In the rows, 100 means zero.
D: rows in 4 groups, each row roughly a mix of its group's directions:
D (136 x 10):
[[136, 67, 106, 82, 102, 114, 97, 119, 103, 111],
[96, 81, 125, 84, 72, 71, 110, 108, 115, 88],
[93, 95, 116, 73, 61, 115, 109, 96, 111, 120],
[99, 96, 116, 100, 101, 68, 89, 97, 126, 63],
[104, 94, 116, 118, 66, 83, 75, 88, 125, 101],
[116, 121, 82, 102, 125, 117, 94, 76, 104, 70],
[111, 77, 99, 91, 83, 93, 57, 105, 87, 118],
[78, 120, 126, 117, 80, 110, 121, 80, 112, 93],
[112, 85, 104, 107, 102, 59, 100, 70, 108, 118],
[125, 87, 84, 123, 127, 82, 90, 104, 79, 86],
[97, 127, 75, 98, 128, 130, 114, 103, 110, 95],
[64, 126, 116, 92, 94, 108, 127, 95, 105, 85],
[83, 127, 102, 81, 111, 119, 124, 117, 113, 122],
[120, 99, 101, 82, 115, 83, 142, 102, 88, 85],
[128, 61, 96, 95, 85, 85, 77, 106, 103, 93],
[93, 77, 107, 94, 85, 69, 82, 103, 107, 65],
[125, 110, 107, 60, 79, 104, 81, 90, 109, 94],
[128, 76, 74, 77, 112, 97, 99, 113, 81, 111],
[108, 79, 95, 100, 78, 80, 65, 80, 90, 83],
[93, 112, 89, 128, 105, 64, 116, 116, 122, 101],
[84, 137, 125, 97, 95, 98, 109, 85, 115, 75],
[65, 128, 84, 90, 100, 72, 112, 107, 104, 102],
[91, 119, 93, 99, 98, 149, 106, 111, 90, 116],
[126, 69, 94, 118, 79, 95, 74, 91, 93, 112],
[87, 107, 69, 100, 100, 65, 71, 110, 107, 104],
[114, 92, 108, 122, 68, 81, 96, 80, 128, 93],
[114, 70, 100, 132, 110, 71, 90, 111, 103, 87],
[79, 93, 109, 87, 65, 121, 78, 97, 77, 103],
[109, 99, 89, 70, 119, 92, 115, 90, 94, 61],
[138, 75, 104, 127, 98, 82, 109, 107, 89, 105],
[106, 72, 99, 82, 94, 66, 109, 111, 100, 70],
[94, 80, 111, 117, 84, 80, 60, 105, 91, 84],
[98, 95, 142, 98, 71, 95, 109, 109, 125, 104],
[122, 81, 98, 120, 107, 121, 100, 100, 72, 130],
[101, 115, 65, 109, 124, 90, 118, 122, 95, 119],
[131, 83, 106, 133, 119, 84, 94, 100, 91, 117],
[129, 74, 75, 118, 115, 99, 77, 94, 87, 93],
[94, 84, 104, 62, 76, 122, 105, 103, 92, 122],
[140, 70, 105, 113, 107, 103, 79, 93, 93, 108],
[75, 124, 95, 58, 85, 103, 111, 95, 103, 95],
[99, 118, 82, 133, 124, 83, 113, 106, 123, 91],
[102, 138, 85, 91, 126, 92, 127, 100, 104, 113],
[134, 78, 122, 77, 100, 95, 102, 102, 77, 115],
[113, 107, 120, 113, 90, 147, 97, 97, 104, 117],
[79, 131, 111, 104, 102, 112, 138, 88, 89, 104],
[102, 116, 96, 132, 120, 97, 101, 99, 139, 113],
[74, 119, 96, 75, 89, 137, 104, 87, 104, 111],
[96, 113, 102, 106, 86, 55, 97, 95, 107, 130],
[110, 75, 89, 121, 130, 93, 81, 128, 100, 95],
[96, 116, 124, 104, 84, 83, 87, 73, 93, 132],
[82, 123, 123, 94, 72, 107, 111, 103, 114, 130],
[112, 80, 94, 123, 134, 84, 75, 111, 97, 88],
[115, 97, 69, 91, 115, 95, 67, 116, 81, 114],
[109, 94, 118, 74, 90, 110, 57, 116, 97, 107],
[111, 74, 117, 119, 135, 104, 84, 113, 115, 90],
[93, 107, 66, 101, 85, 60, 97, 98, 83, 105],
[112, 73, 95, 95, 94, 68, 78, 92, 79, 79],
[76, 101, 99, 82, 71, 79, 67, 91, 103, 106],
[80, 108, 110, 104, 103, 91, 141, 79, 90, 76],
[71, 113, 126, 112, 72, 106, 80, 86, 97, 112],
[90, 62, 102, 86, 70, 97, 92, 115, 92, 79],
[111, 110, 87, 99, 110, 118, 61, 118, 100, 128],
[99, 93, 113, 113, 87, 78, 61, 102, 124, 84],
[89, 101, 99, 134, 106, 96, 129, 73, 107, 79],
[127, 85, 107, 126, 120, 101, 83, 71, 91, 109],
[100, 127, 81, 99, 126, 140, 107, 100, 98, 96],
[88, 105, 116, 116, 91, 65, 70, 105, 117, 84],
[122, 75, 92, 66, 90, 93, 72, 95, 96, 92],
[65, 116, 84, 99, 129, 90, 96, 104, 112, 76],
[116, 70, 97, 129, 115, 84, 106, 100, 75, 85],
[76, 116, 89, 105, 85, 118, 89, 81, 103, 138],
[118, 60, 97, 98, 93, 71, 114, 92, 91, 116],
[101, 86, 109, 123, 73, 74, 78, 81, 110, 86],
[120, 98, 124, 129, 115, 103, 128, 119, 113, 109],
[125, 70, 104, 85, 85, 86, 67, 95, 88, 95],
[111, 86, 68, 72, 80, 117, 87, 91, 96, 118],
[97, 93, 106, 76, 118, 128, 132, 112, 93, 79],
[97, 95, 118, 120, 65, 80, 103, 70, 97, 86],
[113, 74, 99, 92, 128, 116, 73, 101, 74, 91],
[136, 89, 98, 82, 89, 71, 119, 93, 108, 86],
[109, 60, 103, 116, 92, 70, 83, 110, 99, 87],
[98, 112, 76, 112, 115, 136, 92, 90, 82, 123],
[113, 77, 94, 118, 135, 105, 92, 127, 81, 101],
[90, 108, 98, 104, 144, 123, 114, 109, 119, 89],
[96, 111, 81, 109, 140, 92, 77, 91, 77, 93],
[81, 118, 117, 104, 77, 108, 107, 103, 121, 136],
[87, 121, 84, 109, 120, 127, 86, 86, 130, 92],
[91, 113, 128, 87, 77, 88, 124, 109, 127, 112],
[88, 104, 116, 132, 125, 102, 131, 119, 101, 107],
[72, 126, 104, 89, 112, 75, 132, 96, 97, 102],
[89, 130, 113, 95, 103, 121, 139, 99, 109, 110],
[95, 125, 97, 61, 108, 103, 129, 111, 112, 107],
[130, 78, 86, 85, 97, 98, 77, 107, 69, 102],
[95, 104, 66, 110, 141, 104, 92, 101, 90, 85],
[100, 87, 135, 106, 121, 124, 109, 106, 71, 98],
[92, 84, 84, 77, 93, 61, 117, 106, 112, 84],
[70, 123, 115, 93, 67, 92, 122, 95, 105, 97],
[99, 88, 56, 94, 113, 98, 98, 87, 71, 111],
[91, 102, 134, 103, 70, 112, 126, 102, 103, 121],
[117, 78, 105, 117, 76, 85, 64, 92, 110, 99],
[111, 89, 93, 74, 78, 98, 58, 98, 96, 114],
[78, 124, 98, 140, 124, 101, 109, 102, 88, 99],
[73, 117, 120, 136, 87, 107, 105, 83, 114, 95],
[68, 133, 107, 86, 84, 104, 91, 113, 115, 83],
[106, 114, 107, 78, 91, 128, 101, 74, 68, 88],
[93, 106, 106, 76, 64, 95, 120, 101, 128, 114],
[115, 96, 75, 115, 138, 112, 111, 104, 76, 96],
[96, 119, 97, 94, 64, 120, 108, 94, 67, 106],
[118, 88, 86, 97, 117, 118, 87, 87, 68, 72],
[99, 66, 96, 102, 112, 127, 81, 110, 83, 124],
[82, 106, 119, 116, 78, 116, 128, 85, 120, 82],
[91, 93, 109, 72, 122, 95, 127, 101, 83, 71],
[100, 105, 119, 61, 87, 76, 98, 99, 108, 74],
[68, 108, 62, 97, 107, 111, 83, 105, 100, 120],
[89, 113, 126, 118, 111, 142, 102, 85, 99, 99],
[88, 102, 130, 86, 78, 103, 136, 103, 120, 99],
[98, 104, 81, 136, 134, 121, 91, 97, 93, 102],
[106, 98, 75, 120, 79, 74, 76, 101, 115, 120],
[97, 70, 94, 113, 97, 93, 73, 111, 74, 126],
[110, 74, 95, 100, 107, 63, 93, 105, 102, 67],
[105, 106, 87, 89, 131, 122, 134, 112, 82, 105],
[129, 71, 99, 94, 80, 116, 73, 87, 105, 110],
[111, 88, 123, 76, 68, 121, 115, 93, 93, 115],
[61, 119, 96, 103, 101, 80, 126, 93, 114, 86],
[89, 89, 75, 106, 106, 55, 96, 95, 105, 79],
[129, 73, 96, 105, 80, 111, 66, 98, 89, 95],
[60, 116, 87, 82, 117, 108, 114, 107, 80, 108],
[98, 83, 76, 109, 105, 85, 68, 77, 74, 102],
[86, 97, 91, 100, 134, 103, 95, 103, 69, 68],
[100, 95, 113, 128, 102, 66, 116, 97, 117, 73],
[78, 111, 105, 97, 105, 87, 116, 129, 124, 129],
[122, 76, 134, 109, 113, 97, 126, 117, 94, 98],
[87, 131, 129, 85, 80, 94, 113, 85, 101, 80],
[102, 103, 131, 112, 85, 82, 112, 103, 134, 120],
[76, 124, 104, 101, 79, 128, 124, 108, 119, 103],
[88, 108, 124, 82, 82, 94, 102, 126, 109, 66]]

the two rows of each list that fit no group, in list order (the others fit one group, some only roughly):
- k668: [107, 137, 88, 80, 96, 123, 99, 96, 117, 124]
- k106: [121, 62, 98, 121, 115, 92, 75, 110, 96, 106]
- k652: [105, 115, 79, 136, 114, 129, 111, 89, 93, 109]
- k132: [89, 89, 104, 118, 91, 66, 63, 88, 99, 91]
- k215: [127, 95, 78, 108, 101, 88, 84, 111, 109, 139]
- k345: [119, 85, 95, 104, 89, 84, 65, 88, 69, 93]
- k935: [105, 98, 63, 114, 140, 89, 112, 101, 95, 100]
- k433: [97, 82, 110, 106, 88, 54, 99, 103, 127, 98]
- k646: [92, 134, 91, 91, 104, 125, 112, 101, 79, 128]
- k942: [92, 79, 150, 95, 88, 112, 105, 109, 99, 104]
- k179: [116, 98, 117, 121, 95, 103, 64, 104, 129, 85]
- k608: [94, 78, 106, 94, 116, 116, 84, 90, 64, 74]
- k513: [94, 110, 131, 101, 85, 84, 105, 78, 136, 107]
 => k668 k608
- k93: [97, 94, 107, 66, 88, 105, 114, 87, 119, 65]
- k409: [94, 103, 108, 105, 111, 69, 82, 81, 123, 69]
- k423: [77, 132, 105, 86, 99, 132, 111, 82, 92, 91]
- k628: [83, 108, 117, 91, 92, 137, 127, 104, 108, 121]
- k879: [101, 110, 106, 101, 98, 49, 110, 112, 121, 100]
- k254: [86, 106, 124, 121, 86, 91, 88, 74, 95, 67]
- k373: [81, 117, 116, 116, 75, 113, 124, 97, 90, 126]
- k905: [120, 64, 106, 97, 111, 122, 70, 94, 87, 104]
- k897: [112, 64, 103, 112, 87, 105, 92, 86, 69, 81]
- k290: [95, 87, 111, 131, 134, 124, 87, 106, 86, 106]
- k203: [103, 71, 120, 105, 73, 79, 109, 127, 109, 106]
- k888: [97, 109, 75, 106, 106, 127, 106, 73, 90, 68]
- k266: [110, 94, 73, 94, 109, 99, 60, 99, 80, 121]
- k643: [75, 128, 83, 95, 96, 97, 132, 107, 123, 107]
 => k897 k266
- k118: [94, 96, 108, 91, 77, 72, 124, 84, 123, 77]
- k939: [80, 116, 112, 110, 82, 96, 102, 132, 133, 98]
- k356: [86, 104, 99, 95, 100, 122, 141, 90, 94, 70]
- k56: [100, 126, 130, 92, 76, 119, 111, 86, 109, 121]
- k152: [99, 92, 108, 101, 55, 76, 82, 101, 119, 103]
- k402: [103, 89, 79, 109, 135, 69, 85, 95, 89, 85]
- k341: [98, 101, 131, 100, 62, 127, 111, 89, 98, 92]
- k403: [121, 84, 110, 95, 101, 132, 111, 127, 79, 82]
- k452: [96, 119, 115, 63, 77, 96, 117, 89, 107, 79]
- k446: [92, 118, 97, 114, 113, 99, 113, 120, 145, 95]
- k676: [114, 98, 101, 89, 94, 110, 127, 97, 84, 144]
- k305: [102, 101, 82, 115, 141, 86, 94, 128, 112, 95]
 => k118 k305
- k496: [98, 76, 125, 92, 67, 81, 111, 95, 117, 116]
- k853: [130, 109, 120, 92, 110, 142, 95, 97, 106, 109]
- k336: [98, 58, 107, 121, 103, 110, 84, 114, 77, 108]
- k458: [107, 100, 73, 86, 113, 126, 112, 107, 63, 103]
- k391: [114, 83, 97, 91, 82, 58, 126, 94, 104, 102]
- k716: [103, 101, 115, 87, 77, 93, 134, 109, 118, 129]
- k938: [108, 90, 91, 89, 98, 64, 62, 102, 83, 96]
- k399: [99, 60, 79, 110, 94, 69, 98, 101, 115, 109]
- k355: [70, 115, 103, 81, 119, 70, 90, 98, 90, 78]
- k841: [113, 88, 91, 108, 136, 109, 111, 105, 66, 85]
- k198: [137, 90, 93, 114, 92, 117, 103, 108, 106, 135]
- k998: [105, 96, 95, 143, 120, 98, 80, 80, 116, 96]
 => k853 k336
- k189: [97, 98, 141, 87, 64, 98, 92, 94, 90, 102]
- k973: [92, 124, 109, 100, 82, 120, 140, 94, 107, 117]
- k89: [96, 98, 114, 98, 95, 92, 146, 119, 121, 114]
- k275: [96, 98, 78, 73, 120, 103, 121, 121, 84, 126]
- k957: [109, 112, 92, 78, 94, 124, 62, 79, 91, 109]
- k866: [125, 69, 69, 116, 119, 84, 99, 95, 100, 95]
- k232: [104, 93, 79, 89, 119, 62, 109, 111, 96, 72]
- k619: [124, 62, 94, 113, 107, 74, 91, 97, 115, 88]
- k473: [95, 95, 104, 83, 89, 100, 62, 85, 65, 96]
- k270: [111, 100, 76, 120, 126, 120, 117, 114, 92, 126]
- k712: [68, 130, 92, 91, 98, 128, 107, 100, 92, 79]
- k648: [126, 90, 81, 94, 109, 97, 54, 100, 105, 93]
- k910: [92, 100, 103, 107, 124, 91, 143, 124, 104, 111]
 => k957 k648
- k876: [93, 103, 115, 72, 99, 126, 118, 107, 110, 135]
- k199: [117, 74, 113, 112, 96, 99, 64, 100, 72, 107]
- k102: [125, 64, 92, 114, 94, 73, 105, 113, 106, 115]
- k525: [93, 81, 124, 125, 86, 78, 80, 93, 76, 98]
- k220: [105, 90, 93, 102, 115, 53, 91, 109, 99, 75]
- k61: [107, 92, 136, 122, 93, 115, 68, 88, 106, 95]
- k886: [105, 71, 105, 94, 131, 86, 103, 127, 75, 101]
- k435: [122, 67, 95, 96, 111, 91, 105, 119, 77, 74]
- k647: [96, 96, 123, 85, 78, 131, 100, 102, 66, 102]
- k209: [85, 92, 121, 144, 87, 105, 95, 85, 83, 96]
- k735: [106, 59, 114, 76, 84, 82, 99, 113, 90, 95]
 => k876 k735
